128 stands for zero in the data rows.
Here are some points, each followed by its number:
[136 137  88  89 128 175 144 106  87 120 150 132  67 126 147 105 137 141
 184  92 129 144  69 134 160 111  99  95] 0
[ 97 202 255  87  69 122 107 163 153 233  76 126 117 171  92 190  81  42
 172 152 134 112 150 181  89 106  57 135] 1
[ 86 209 207  71  77 114  98 160 121 191  87  64 136 146 105 196  95  53
 147 144 180 146 109 147 102 162  63 131] 2
[139 114  97 115 114 135 127 120 114  97 121 129  77 136 124 120 158 146
 150 108 159 152  77 115 169 148 101  86] 3
[157 176 169  98  64 151 110 156 108 138 109  93  95 151 117 174 123  92
 170 105 199 119 115 152 140 151  64  93] 4
[176 102 149 122 124 121 142 111  81 161  90 176 141 109  75 161 143 128
 134 156  92  96 178 120  71 136 120 140] 5
[142 136 176 153 130 127 124 157 151 174 123 108 232 117 128 181  91  98
  86 153 119 102 182 150  93 136 192 170] 6
[ 93 154  76 103 127 161 158  90  66 109 102 116  52 147 122  96 147 125
 190 134 163 137  88 100 110 122  83 108] 7
[138  96 137 158 152 114 116 142 186 117 173 130 170 110 156 118 117 144
  92 116 101 141 118 147 179 119 173 150] 8
[195 114 122 137 115 139 129 150 108 122 134 109 219 108 124 169 129 144
  82 118 159 105 170 137 125 174 182 145] 9
[153  86 110 162 152  90 131 115 157  81 117 175  88 126 106  89 167 165
 119 137 107 132 136  90 153 133 147 118] 10
[110 143  82  99 129 154 163  92  81  97 110 120  51 145 132  93 144 139
 170 113 164 136  83 106 120 134  80 108] 11
[155 139 176 164 113 149  98 195 188 149 183  99 230 129 159 168 105 113
  67 112 124 112 178 173 148 148 192 153] 12
[123  81  13 142 170 124 141  75  76  36 133 130  57 124 132  46 179 197
 114 121 153 159  89  60 165 141 135 113] 13
[ 83 157 128 122 139 133 137 123 133 165 124 111 142 142 137 114 107 104
 123 145 124 115 147 137  71 111 140 152] 14
[182 168 113  78  91 191 114 148  68 143 146  73 187 103 136 189 112  97
 134  93 193 133 103 161 139 184 113 112] 15
[ 97 100 118 167 142  86 104 149 229  93 176 140 115 131 169  95 126 145
  97 114  92 176  80 138 219  95 145 115] 16
[160 122 149 128 102 118 122 117 102 105  98 153  79 131  81 136 165 136
 145 114 134 121 132 111 143 141  86 109] 17
[116 189 243  91  71 140 115 164 155 213  92 130 102 149 110 190  94  58
 170 133 114 106 154 175  78 105  65 124] 18
[127 214 220  70  71 170 111 184 127 221 122  89 179 145 133 219  79  48
 156 107 162 116 138 189  93 125  77 129] 19
[175  22  41 159 176 112 135  87 113  15 174 179 102  93 121  60 182 219
  94  99  88 159  96  85 212 123 174 105] 20
[106 174 186  66  97 141 144 128  95 178  73 124 104 142 100 160 104  75
 162 156 144 110 136 147  52 126  66 134] 21
[114 115  76 116 145 150 148  88  83  89 127 138  72 125 122  87 157 166
 152 120 124 130 100  94 133 109 117 112] 22
[167 129 147 145 138 143 125 153 157 164 161 118 243 115 148 165  93 118
  86 122 115 119 172 159 110 130 179 166] 23
[ 87 128 135 152 140 114  91 175 220 104 180 101 159 138 172 109  98 116
 100  99 122 176 100 163 215 117 153 124] 24
[135 190 130  90  88 161 133 160  76 159 117  75 139 132 140 182 107  90
 161 108 200 134  97 156 126 171  88 119] 25
[106 102  64 175 164 102 121 127 162  64 166 122 131 133 139  75 151 150
  98 121 142 155 105  98 175 133 174 125] 26
[152 120 176 136 139 137 134 124 145 173 125 164 166 123 127 145 114 121
 117 150  71  87 179 149  89  95 162 144] 27
[122 212 131  77  82 176 122 158  96 157 122  53 124 138 148 177 106  71
 176  96 198 140  72 166 124 145  63 106] 28
[111 162 140  62 102 132 122 132  92 152 101 102  99 121 103 169 130 100
 163 131 144 149  76 147 123 148  56 110] 29
[164 182  89 106 100 201 133 137  68 110 139  70 110 136 161 122 124 121
 168  75 219 140 102 150 144 154 106 106] 30
[142 166 255 112  61 108 104 177 173 207  87 160 134 143  97 205 106  77
 142 142  89  93 188 163  95 117  86 129] 31
[160 176 154 115  93 170 125 143 107 126 117 108  89 151 135 148 128 118
 168  95 170 124 122 147 132 135  95  94] 32
[ 93 188 255  90  82 111 119 163 163 238  84 141 123 148 100 196  88  51
 163 164 109 104 159 174  88  97  65 139] 33
[164 181 108  78  88 192 122 159  66 142 143  63 214  94 155 191  96  92
 129  93 214 152  81 172 149 189 117 122] 34
[113 197 184  68  82 139 127 127  86 195  78 114 113 133 108 180 103  77
 163 156 153 102 137 144  68 140  67 137] 35
New points follow, each followed by the numbers of its two nearest points above, looking only along the 7 directions in which the numbered points spread most, nearest first.
[180  18  28 169 179 104 139  90 115  22 149 176 119  89 128  69 186 223
  91 110  97 154  94  69 200 133 180 109] : 20 13
[186 121  98 167 132 165 139 130 125 118 140 116 205 121 145 137 129 150
  83 116 144  81 189 132 108 149 206 154] : 9 23
[119  85  88 174 165 109 111 135 174  76 166 115 152 119 153  88 131 168
  79 111 131 155 109 112 188 137 183 130] : 26 8
[125 100 187 151 150 116 128 141 182 175 138 164 205 102 137 148 108 126
  99 150  64  97 185 167 107  90 180 167] : 27 6
[114 112 148 141 143 100 147 109 104 140  86 168  83 148  92 105 150 139
 143 173 104  92 170  91  73 112 121 145] : 5 17
[145  92  42 166 176 127 140 115 130  82 163 106 181 121 149 101 145 170
  78 114 143 131 118 114 139 145 206 152] : 26 8
[161  64  73 180 156 107 143  94 134  59 130 167  86 123 128  66 174 194
 121 113 109 121 131  84 153 124 151 114] : 10 20
[121 104  97 142 148 131 142  86 118  98 123 170  49 141 123  74 159 160
 158 122  98 126 117 101 134  96 126 105] : 22 10
[130 111  94 137 157 135 136 135 131 124 160 112 198 103 152 134 115 136
  83 118 124 130 120 131 152 139 173 134] : 8 9
[118 153 136  70 100 117 124 129  88 134  95 114  93 134 102 156 133 107
 170 132 156 149  82 122 134 158  60 104] : 29 4
[ 91 101  70 123 161 130 145  75 105  83 121 144  58 134 127  79 155 156
 141 131 116 157  72  95 159 103  91 106] : 22 11
[193 108 115 138 118 145 113 156 116 119 130 111 211 107 119 163 125 136
  83 114 163 106 169 125 114 179 170 143] : 9 23
[153  74 127 159 155 136 116 142 177 122 185 126 216  92 176 142 113 149
  78 113  91 139 128 143 163 118 196 149] : 8 23
[111 122  87 125 135 124 145 105 103  94 116 145  68 130 121  89 144 143
 146 130 130 128 115 105 129 108 114 122] : 22 11
[149  77 115 157 151  89 133 106 134  79 121 169  92 132  93  87 169 174
 112 131 105 135 122  86 158 133 135 119] : 10 22
[ 78 111  87 133 146 104 150  94 111 100 116 136  42 143 125  64 161 159
 154 140 113 142  93  89 121 103 109 127] : 22 11
[149  95 142 173 123  96 111 146 171  91 161 141 135 135 137 117 145 156
 108 118 110 146 133 128 195 126 153 108] : 8 10
[168 125 141 127  94 123 128 115  95  92 102 152  75 132  95 143 165 145
 159 119 149 119 121 110 138 154  72  90] : 17 3
[182 119 113 144 129 129 121 170 118 108 137 106 205 118 131 151 128 133
  79 129 161 118 165 141 135 172 182 139] : 9 23
[134 145 164 145 114 129  98 191 176 152 165  83 240 126 160 174  83  97
  78 116 143 126 162 172 152 148 172 153] : 12 23
[106 128 153 106 150 117 141 121 133 170 114 138 168 112 124 141 110 106
 118 160 105 120 143 134  79 119 133 159] : 14 27
[129  89 103 166 150 116 131 115 149  93 133 159 100 132 126  77 140 163
 124 129 108 136 124 120 156 115 138 122] : 10 26
[182  74  20 140 157 129 150  80  52  43 112 149  77 121  96  86 195 198
 134 119 156 139 102  66 161 159 113 110] : 13 22
[170  78  14 133 144 138 148  82  58  37 131 128  73 112 118  86 188 198
 140 102 156 144  94  83 168 158 132 102] : 13 22
[193 114 136 124 122 181 134 146 133 156 167 141 212  96 151 168 109 143
 120  96 103 107 165 173 147 125 170 142] : 23 9
[176 105 123 138 113 109 125 119 107  92 111 155  63 125 102 131 157 148
 141 139 138 122 119 109 145 166  89 107] : 17 3
[125 104 106 153 142 119 118 130 151  85 158 123 111 123 138 104 141 160
 109 115 132 156 103 113 193 131 145 114] : 26 10
[120  84  40 137 155  99 131  91 114  49 135 136  71 114 129  67 173 176
 131 106 124 167  45  85 198 136 123  88] : 13 22
[127 181 166 123  99 142  81 211 186 164 165  62 235 125 178 189  65  70
  91 108 175 162 116 191 158 152 154 131] : 12 23
[114 123  93 123 145 141 151  90  94 108 116 143  78 124 124  97 157 157
 160 139 130 124 112 102 130 121 102 116] : 22 11
[116 118 105 132 137 131 136 102 110 101 100 156  70 141 123  87 159 146
 152 133 123 117 121 102 116 111 121 116] : 22 11
[145 105 157 126 135 144 136 118 136 147 129 165 135 116 133 132 117 138
 133 135  89  95 161 144 119  96 131 129] : 27 5
[141  97  84 140 174 131 137 119 117 122 152 131 190  98 144 117 124 154
  84 139 113 144 131 113 140 131 185 155] : 8 26
[158 127 146 144 124 135  94 154 182 128 180 115 180 110 171 156 112 121
 107  98 120 136 114 163 193 129 161 111] : 8 24
[ 79 120 130 153 141  79 115 133 191 115 152 131  93 148 143  98 135 125
 123 129 112 157  97 122 178 110 123 127] : 16 24
[102  97  70 128 151 100 143  78  90  77 105 141  47 135 103  74 169 165
 139 151 131 144 104  68 132 135 108 117] : 22 13
[132 116 117 163 158 126 120 146 175 113 166 112 179 125 163 109 114 136
  93 106 114 144 145 135 155 116 193 146] : 8 24
[129 100 117 146 143 115 119 108 142  82 137 163  87 137 109  95 145 167
 127 129 106 131 132 109 143 116 126 115] : 10 22
[124 118 185 138 136 112 129 136 170 172 119 153 170 127 119 158 107 106
 107 150  76 114 172 141 114 119 162 158] : 27 6
[131 248 199  81  62 193 117 180 121 212 125  54 170 158 145 199  87  38
 163 106 196 114 137 192  88 142  81 118] : 19 2
[129 163 150 132 106 125  89 202 181 155 171  59 236 131 160 183  70  77
  76 100 166 159 123 163 160 163 171 143] : 12 23
[131 143 193 156 131 141 121 148 156 180 126 137 174 141 139 139 112 109
 113 134 102  74 200 145  70  99 163 162] : 27 6
[165 126 134 129 108 110 131 112  95 100  94 150  59 148  83 123 166 150
 153 130 154 110 142 105 121 147  89 106] : 17 3
[133 107 164 123 127 126 131 118 137 167 112 168 140  99 109 152 131 125
 130 143  85 110 152 131 107 104 129 140] : 27 5
[110 118  97 152 147 120 148 109 119  87 114 140  57 153 124  68 157 157
 148 122 133 135 127  98 123 111 112 112] : 22 10
[131  49  62 156 177 128 130  90 151  70 174 172  97  96 161  71 154 200
 125 102  70 158  83 122 203  87 156 105] : 20 26
[136 157 159 125 111 138 117 139 117 144 103 124 100 150 121 136 124 104
 148 125 155 114 143 127 113 128 111 115] : 32 17
[110  64  36 141 171  88 152  60  89  45 112 175  38 133 111  37 191 187
 144 140 122 140 105  42 133 129 129 118] : 13 22
[111 111 143 138 148  98 144  97 107 135  75 157  87 129  86 107 146 144
 130 169 106 102 165  89  73 118 113 142] : 5 17
[ 91 167 134 133 134 131 136 135 132 150 117 106 121 158 129 119 109 108
 130 145 137 114 163 126  67 118 129 163] : 14 27
[200  88 130 172 127 119 120 122 121 103 122 162 133 116 100 120 163 169
 102 133 111  93 178 116 121 131 153 118] : 10 5
[155 100 130 167 130 124 110 150 192 118 177 129 182 111 157 130 115 150
  87 106 101 132 138 155 168 117 169 128] : 8 24
[118  99  28 166 170 134 163  89  86  50 136 121  88 144 124  50 161 184
 124 123 162 136 116  67 120 140 152 123] : 13 22
[152  50   2 161 184 127 156  80  84  47 139 147 106 115 125  54 164 208
  97 144 128 130 117  68 129 143 172 121] : 13 20
[150  59  70 175 169 116 146  86 130  60 135 162  98 131 117  69 168 191
 114 126 114 121 140  82 151 129 156 119] : 10 26
[133  75  68 168 168  80 120 125 144  76 141 117 174 110 122 102 134 167
  61 149 122 144 150  86 143 162 200 151] : 26 8
[148 180 164 103  68 129 111 155 104 130 101 111  72 155  98 165 145  92
 171 112 175 131 111 134 137 149  56  86] : 4 32
[142  72  23 162 163 101 138  96 100  35 140 134  97 124 125  71 166 194
 117 111 135 161  85  81 181 137 149 111] : 13 20
[132 166 158 135 100 143  92 196 179 151 182  67 235 128 181 181  72  79
  78  99 162 156 122 191 170 157 166 144] : 12 23
[160 160 130 120  90 131 105 141  96  87 127 114  71 144 121 132 168 118
 163  92 178 151  86 129 191 160  66  77] : 3 32
[144 142  76 110 100 147 113 139  84  73 131  76  83 139 135 123 145 136
 158  91 199 179  76 121 185 173  92  92] : 3 30
[ 98 109  88 122 155 116 150  98  83 104 102 135  88 133 101  94 145 145
 128 154 137 111 135  85  74 137 125 138] : 22 11
[133 111 125 153 145 143 119 150 151 150 169 100 255 105 163 159  84 123
  66 118 100 131 151 156 127 138 214 174] : 23 12
[ 73 201 197  77  78  98 119 158 123 195  91  75 135 147  95 202  91  44
 137 152 184 144 115 156  96 160  63 123] : 2 35
[106  99  59 166 173 136 135 107 150  81 183 137 105 126 176  51 140 186
 116 108  94 126 112 116 150 103 170 128] : 26 10
[190 133 114 128 117 156 119 148 104 117 133 103 188 120 132 152 125 133
  99 104 164 113 157 127 130 167 160 134] : 9 23
[ 77 146 131 137 142 113 129 125 159 144 120 122 114 157 135 111 109 111
 138 146 127 115 144 129  98 111 134 146] : 14 27
[ 99  95  79 131 164 107 150  80 100  83 118 156  44 119 118  69 166 172
 149 130 105 153  87  82 157 104 106 119] : 22 13
[130 106 172 149 145 116 131 129 173 175 139 160 190 103 138 145 103 125
  89 161  58  95 184 155 103  90 173 171] : 27 6
[133  87  68 175 164  98 117 126 150  57 157 108 181 119 140  84 145 158
  52 121 139 146 139  88 153 150 217 150] : 26 8
[ 84 122  72 121 153 126 153  96 123 113 139 129  90 128 132  80 127 147
 149 129 126 142 100 104 114 105 122 128] : 22 11
[104 149 144 130 134 117 130 135 144 149 132 119 115 150 134 106 106 108
 137 149 124 112 145 134  99 110 134 144] : 14 27
[ 78  81   6 140 183 106 149  83 110  50 134 143  49 117 137  33 166 194
 139 131 127 169  70  68 159 120 122 109] : 13 22
